Named moves, each a turn or a mirror, and the order they were made in; the first pair answered
move Z870:
[-30 -29 -16 -24   9  -1   5 -19   6  19 -27] -> [-37  -4 -25 -23 -33   1 -14 -14  15   1 -18]
[ 15  25  14  -7  -7   0 -17  22  25  12  -4] -> [ 19   7  18  -7  18  -4  -5  19  20  24 -15]
[ -7 -66 -12 -46  51  11   6 -36 -30  18  12] -> [-25   0 -35 -50 -50  27 -45 -18  -6 -22  47]
move Z674:
[-24  28 -17  46 -18 -19 -25 -16 -16 -13 -42] -> [-42  32 -30   2 -22  -9 -30  -9  17  12 -39]
[  8 -31 -30 -16   4  16 -11  -7 -14 -11  45] -> [  7 -37 -29 -24  18  14  -5  -5  -8  -1  41]
[-45   6  -5  -2 -19  15  -1 -32  17  10 -29] -> [-31  -5   8  -1  18  10  16 -28  11  27 -38]
move Z91:
[-33   6 -30 -24 -17  12  -2 -24  14   0 -11] -> [  9  -7 -18  21 -13   4  -4 -17 -34 -41  12]
[-37 -44 -39 -54  -1  18   0 -24  12   9   9] -> [-21 -46 -30 -11 -28  10  -8 -28 -26 -38  29]
[-22   1 -19 -27 -29  14 -17  -6   6 -17  20] -> [ 15 -13  -2  -2  -7   8 -14   9 -28 -30  33]
[-53 -30  -2   5  -7 -12  16 -43  38  27 -17] -> [-27 -35   8  47 -23 -23  10 -45  -4 -22   6]
move Z971:
[ 15  34   7  16 -39  -2 -16   8 -13 -48  36] -> [ 29  21  36  56   3 -23  17  -7 -23 -29  -9]
[  3  29  -6 -41 -32  11  -3  27  34  21   7] -> [ 13  36   5  -1 -51   3 -10  29  14  -6  12]
[ 16   9   2  28 -35 -18  -2 -34 -30 -31   0] -> [ 13  -4   6  30   3 -24  23 -49 -22  -2 -28]
[ 67   5  41  33  54 -14   9  51 -19   4  16] -> [51 -7 32 -8 79 -5 17 50  2 35 11]
Pairs:
Between the rows of a pair lie two moves.
[ 46  -5  36  10  -3 -16  23   4  -1  23 -23] -> [ -4   7   1 -17 -53  -7   6 -24  24  20 -20]	Z971 Z91
[ -9 -11  -3 -48  29   3   7   7  27  33  -2] -> [ 12  20   0   0 -32  -3 -21  20  -5 -32  35]	Z971 Z971
[ -3 -14 -24 -38 -32  31 -23   9  -6 -23  47] -> [ 14 -43 -14 -35   5  25  -5   6 -29 -16  41]	Z870 Z971
[ 28   7  38 -11  19  -2  14  48  24  57   5] -> [ 33  21  30 -12 -23   2 -14  60  15  26  37]	Z971 Z971
[ 25  25   0 -21 -32  11   4  16  11  -6   0] -> [ 30  -6   2 -41   1  18  14  15   7  13   0]	Z870 Z971
[ 23 -20  21  15  57  -9  10  25  -6  22  -8] -> [ 17  35  22  55  -8 -17 -10  29  -1  -7  -8]	Z870 Z971
[  7  46 -12 -17 -20  33 -25  33  15  -3   6] -> [35 46 13 10 13 21 -9 46  5  5 -8]	Z971 Z91
[-14  10   0  43   5  -1  24 -36  -3  -5 -39] -> [-27   1 -11  27   6   5  26 -44   1   2 -37]	Z674 Z870
[ -2 -21 -20 -48 -10  26 -17  23 -16 -20  42] -> [-26 -33 -27 -59  -5  24  -8   0  -1   0  18]	Z870 Z91
[ 26  29   2   6  11  -5   5  28  14  42 -21] -> [ 27  34  -9 -14 -10   0 -14  37  16  29   8]	Z971 Z971
[ -4 -25 -11 -53  27  13  20   1  10  36  -2] -> [ 18 -15  11 -36  43   5  23  16   6  37  -2]	Z870 Z674
[ 31   4  16   9  10  23  -9  13 -12 -17   2] -> [ 25   7  13 -13  10  29 -14  20   2  -7   5]	Z674 Z91
[ -2  11  21  16 -21   0 -15  22  12 -26   6] -> [ 3 -3 29 -6 19  2  0 32 27  9 -2]	Z674 Z674
[ 37 -19  17  43  20  -7  17   0  -9   3 -18] -> [ 28   6  20  51  -6 -12  10  -3   8   3 -31]	Z870 Z971
[  6  -4  -9 -15 -19   7  -9   8  -1 -33  46] -> [ 28  -5   9   0   8   1   2  25  -8 -23  41]	Z91 Z971
[ -6 -26   6  -9  27 -23  22 -29 -11  18 -20] -> [ 25   5  17  15  -7 -27  -3  15 -31 -22  18]	Z870 Z91
[-20 -24 -20 -23 -22  27  -6 -26 -25 -30  25] -> [  3 -20  -6 -23 -18  25 -11   2 -32 -35  43]	Z91 Z870
[-10  20  12 -34   7   1 -19   4  49  15  27] -> [-32  22   5 -12  -5  -6 -11 -27  53  14   2]	Z674 Z91
[-17  22  -2 -24 -23   9 -14  -8  15   9  -2] -> [ 14   7  17  27   4  -8   7 -15 -23 -11 -10]	Z91 Z971
[ 29  31  26  24 -12 -11  -2  22   6 -27   0] -> [ -1  29  20   3   3 -10  13   4  40  15 -35]	Z971 Z91
[ 10 -30  26   8  17   6  26  19 -45  23   3] -> [  4 -28  19  24 -14   5  16   5 -58  -5  13]	Z674 Z870
[ 22 -11  10  52  16 -11  13 -26 -52 -18  -7] -> [-13  60 -11 -10 -49  12 -26  11  22  -4   4]	Z91 Z870
[ 10   5  16  18   6  -9   4   9 -17  -8   1] -> [-23  10   2  -4   1  -4   7  -8  13  16 -16]	Z971 Z91
[ 40  -3   7 -12   8  36 -26  23   4 -33  78] -> [ 46 -14  17 -20  32  36 -14  30   6 -12  69]	Z674 Z674
[ 34 -17  22  11  47 -10  21   8 -17  -2  16] -> [-14  12 -18 -30 -32  13 -20   0  16 -22  37]	Z674 Z674
[35 -6  6  6 46 35 -4 31 -2 14 -2] -> [ 29  20  -2  -6  14  39 -22  44  16  11  12]	Z870 Z674
[ -2 -14 -19   9   7   6 -10  -9   6 -38  25] -> [-17  -6 -27   1  -4  12  -7 -13  18 -34  22]	Z971 Z674
[-42  17 -11  30 -30 -18   6 -44  29  19 -59] -> [ 10   6   9  78 -31 -29   0 -25 -22 -26 -28]	Z91 Z870
[-30  19  -8 -26 -13  12  -2  -5  29  24 -12] -> [  3 -13  18  20  30  -6  22 -11 -12  18 -24]	Z870 Z674
[ 16 -12   5  48  12 -21  23 -13 -32  -7 -12] -> [-16  37 -24   0 -53   1  -9   3  14  -6   8]	Z971 Z870
[ 22   2 -13   2   7  14 -14  33   3 -17   9] -> [ 10   7 -12  -9  17  13  -3  27  24   8 -16]	Z971 Z91
[ -3  27   5  11   9  -4  18   0  14  29 -34] -> [-13  31 -11  20 -39   2  -6  -7  -1 -13  -8]	Z971 Z91
[ 47   1  -4  -8 -11   0 -26  34 -18 -25  51] -> [ 42  -6  -3 -37  18   1 -16  44   1   7  42]	Z674 Z674
[ -2 -36  -2  39   6 -11  14 -37 -37 -24   0] -> [ 30 -38   9  17  21  -1   7  -9 -46 -24  28]	Z674 Z91
[ 30 -10  40  13  53  -7  18  31  -6  24 -11] -> [  3  29   9 -39 -19  16 -23  46  28   8  26]	Z971 Z870
[-26  -2  18  -4  32  11   6   2  11   4 -14] -> [-24  11  22  -8  28  11   0  13  17   4 -10]	Z870 Z674
[-20  29  -4   3 -24 -11  -9   5   3   1   8] -> [-18  -2 -10 -23  17  -5   7   1   0  24   7]	Z870 Z971
[-24  21  -8 -49 -29  21 -19  22  15  25  32] -> [ -9  28   8 -46 -13  16 -14  34  21  35  28]	Z971 Z674
[-15  14   8  13   6   1  28 -10  23  16 -27] -> [-21  24 -11 -15 -23  15   5   3  28  -1   3]	Z971 Z971
[-22 -31 -16  31 -28 -13   4 -56 -32 -47  -5] -> [ -4 -55   5  18  42 -17  30 -43 -32  -6 -25]	Z971 Z91
[-18   2 -28 -22 -19 -14 -43   3  35 -19 -19] -> [  5 -36 -10  18  27 -33 -14 -16  -7 -24 -40]	Z870 Z674
[ 18   2   9  13  13 -12  -3   3 -12  -4   6] -> [-14   6  -7  -9   6  -7  -3 -12  12  15 -11]	Z971 Z91
[  0  29   6 -45  10  -1 -16  43  37  23  10] -> [ 39  22  27  41   3 -21 -11  26 -20 -27  14]	Z674 Z674
[  6 -28 -12  15 -14   4  -2 -17 -43 -41  29] -> [  2 -40   3 -12  50   6  33 -14 -11  26 -14]	Z971 Z91
[ 43  21  30  15  14 -16  18  29  -5  11   3] -> [ 22  30  28  17  19 -24  27  15   7  26 -23]	Z91 Z674
[ 34  -9  21  20  11  -5  -1  21 -25 -15  16] -> [  9  16  -1 -12 -32   9 -22  23   1 -19  29]	Z870 Z674
[-11  18   7   8 -19  -2 -14   8  -6 -19  -9] -> [-22  17  -2   3 -15  -4  -9   2   5  -5 -19]	Z971 Z674
[ -1  15 -18 -25 -34  16 -32   9  13 -14  26] -> [ 29 -22  18  32  31 -10   8  -8 -22  -4 -10]	Z971 Z870
[  3 -34 -19  -3   6  -5  12 -27 -30  -5  15] -> [  9 -34 -16 -13  15  -5   8 -15 -27   0  21]	Z674 Z91
[ 32 -23   9  14  23  -4   2  -5 -23 -19  11] -> [ 25 -18  14  24  31 -13  13 -12 -16  -7  -9]	Z91 Z674
[  4   7   2   7  21 -13   6  -6  12  26 -42] -> [  2  27   5  -1   8  -7  -2   7  29  24 -36]	Z870 Z674
[ 22 -10  37   2  38   8  14  19  18  29   1] -> [ 8  4 34  1 32 10 17 14 30 37 -8]	Z674 Z91
[-10   5  -7  15 -26  -1 -21 -13 -15  -3  -1] -> [  5  -6  11  21  12  -7   1  -4 -22  16 -10]	Z971 Z91
[ 21 -45   7 -19  34  13   1   5 -17   3  29] -> [-12 -24 -11 -48   7  22 -12  -3  13  14  22]	Z971 Z91
[  8   1 -11  11 -28  10   2 -17 -53 -74  12] -> [  8 -34   6 -42  63  11  40 -12 -19   6 -25]	Z870 Z91
[-15  10   8  13 -47  -1 -19   9 -11 -16  20] -> [-14   5   4   3 -43   3 -22  13 -13 -15  31]	Z674 Z91
[ -9  20   1  30 -70  -7   0   0   7 -29  -4] -> [ -8 -15  -2  43 -48 -16   9 -29 -18 -35 -13]	Z870 Z674
[35 25 24 24  5 -4 -2 27 -5 -8 12] -> [  3  26  11 -15  16   1   0  19  34  37 -11]	Z870 Z91
[ -4  15   4  35 -50   8 -28  28 -16 -42  44] -> [-33  18   1 -40   0  16 -12  42  48  41  13]	Z91 Z91
[ 30 -46  26   4  39 -15  45  12 -29  37  11] -> [  3  14   5 -52 -28   8   2  48  30  42  35]	Z870 Z674
[ -2 -29  17   3  29  -5   3 -14 -15  14  11] -> [  2 -30  12   5  20   1  -4 -13 -27  -4  18]	Z971 Z674
[ 24  16  34  54  24 -34  27  -7 -23 -13 -59] -> [ 17   3  21  58  19 -30  23 -26 -34 -29 -56]	Z971 Z674
[ 22 -36 -23  43  10 -17  29 -35 -35 -25 -16] -> [-24  11 -54 -37 -42  10  -6 -14  35  -1   7]	Z870 Z674
[  9  23  33  10  43 -13  15   7  27  49 -37] -> [ -1   3  30  19  44 -19  19 -13  16  48 -46]	Z674 Z971
[ 32   7   3  -3  59   5  -9   5 -16  32   8] -> [  9  11  -1   9  56  -1   3 -23  -3  43 -24]	Z91 Z674
[ 18   1  10  40 -31 -13   8   2  -3 -23  29] -> [  8  18   4  37 -45 -13   0   1  13 -15  24]	Z674 Z971
[ 39  21  25  16  11 -11  12  36  15  14 -12] -> [ -8  38  -5  -7 -35   2  -2   6  44  15 -22]	Z971 Z91
[ -6  43   7 -32   8  16   6  37  49   5 -33] -> [  0  44  15  37 -16  -5   6   2  11 -41 -48]	Z91 Z971
[-20   1 -29 -50 -14  21  -7  -1  22  16  17] -> [ -7  -9 -29 -58  -2  25  -8   8  15  12  28]	Z91 Z674
[ 45   3  10  19  15 -16 -11  27 -12  -2  30] -> [ 42 -26   0  17  35 -15   1  14 -16   7  22]	Z674 Z870
[ 41   8   1 -13  -6   6  -6  70   3  -1  27] -> [ 52  -6   4  19  -7  -5  -2  54 -23 -22  26]	Z870 Z674
[-18  -9 -18 -20   1   0   0  -5  -3   2   9] -> [ -3 -19  -8  11  13 -10   7  -8 -23  -6   9]	Z674 Z674
[-21 -27 -33 -40 -32   3  14 -19  17  25   0] -> [-22 -30 -26 -10 -34 -10  19 -41   5  19 -13]	Z674 Z91
[ 27  10   3  43 -45  -4  -4   2 -21 -66  39] -> [ 56   3  21  36  -5  -7   4  30 -26 -49  39]	Z91 Z674
[ 14 -40 -15 -28  -2  23 -21  16 -16 -19  52] -> [ 18 -23 -11 -10 -18  17 -27  21 -17 -34  50]	Z91 Z971
[ 29  49   0   6 -47   1 -25   8   5 -15  -2] -> [ 43  28  22  37   9 -17  11  -4  -9   5 -36]	Z971 Z870
[-50 -15 -29  -7 -64   3  14 -37 -16 -35  29] -> [-25 -41  -5  39 -12 -19  42 -53 -41 -25  -6]	Z971 Z870
[-15  19   5  81 -77 -18  -8 -54  -1 -23 -48] -> [-46  40 -15  16 -92   2 -27 -38  50   2 -39]	Z674 Z971
[-11 -25 -12 -45  20  15 -20   6  -3  28  19] -> [-12  -4 -14  14 -34   2 -34 -17 -31 -24  20]	Z91 Z971
[  4 -23 -15 -10  18   8  10  10   2  29 -15] -> [ 11 -31 -14   2  19   5  14   3 -13  19 -17]	Z674 Z971
[-46 -20 -27 -28  -5   6  15 -55   9   2  -8] -> [-39 -28 -20 -44  21  10  20 -33  14  27  -3]	Z971 Z674
[-17  -5 -13 -30   8  12   3  -6  14  25  -6] -> [-10 -32  -9   3  13   5  11 -30 -19   0  -6]	Z91 Z870
[  3 -45   5 -33   9  -9  30 -18  27  42   9] -> [-16 -49  -8  -9 -19  -9  28 -49  11  20   1]	Z91 Z870
[-12  -5 -12  16 -11  -6  -6 -25   9  -1 -11] -> [ -6   0 -10  12 -24  -4 -16 -17   7 -12   1]	Z91 Z674
[ 23 -35  16  -3  57   8 -14  10 -24 -21  36] -> [  9 -25   9 -36  65  17 -17  18   5   6  31]	Z674 Z91
[-21 -51 -23 -15  19  -1   8 -52  -8  43 -33] -> [ 12 -59 -12  20  17 -14   1 -49 -50   3 -10]	Z91 Z91
[  6  29  15  -9 -33  -9  -4   8  13  11  -3] -> [ 20   3  22  21 -13 -21  11  -9 -18   1 -13]	Z870 Z674
[ 31  -4  13  42  40 -10  24  -6 -22   7 -23] -> [-22  19 -28 -37   1  17   2  -1  40  35 -10]	Z91 Z971
[ -2   3  -5 -14 -25 -10 -20   5  12 -34  -1] -> [ 16  -5   0 -21  -8 -10 -21  18   3 -28   7]	Z91 Z674
[25  4  9 -2 43  5  6 26 -6  8  3] -> [ -9  26 -14  19 -30   5 -13  -9  -7 -29   6]	Z91 Z91
[ 32  43  40  60   2  15  17  44   8  32 -12] -> [ 31  40  37  80  -7  12  17  28 -12  17 -19]	Z971 Z674
[ -8  14   7 -15 -29 -17 -10 -33   8   8  16] -> [ -3  -5   9 -30  -7 -11  -4 -34   6  17  20]	Z870 Z971
[-13 -24 -24  48  27 -20  23 -57 -11   5 -54] -> [-30  14 -31  55 -24 -19   5 -52   8 -10 -55]	Z870 Z971
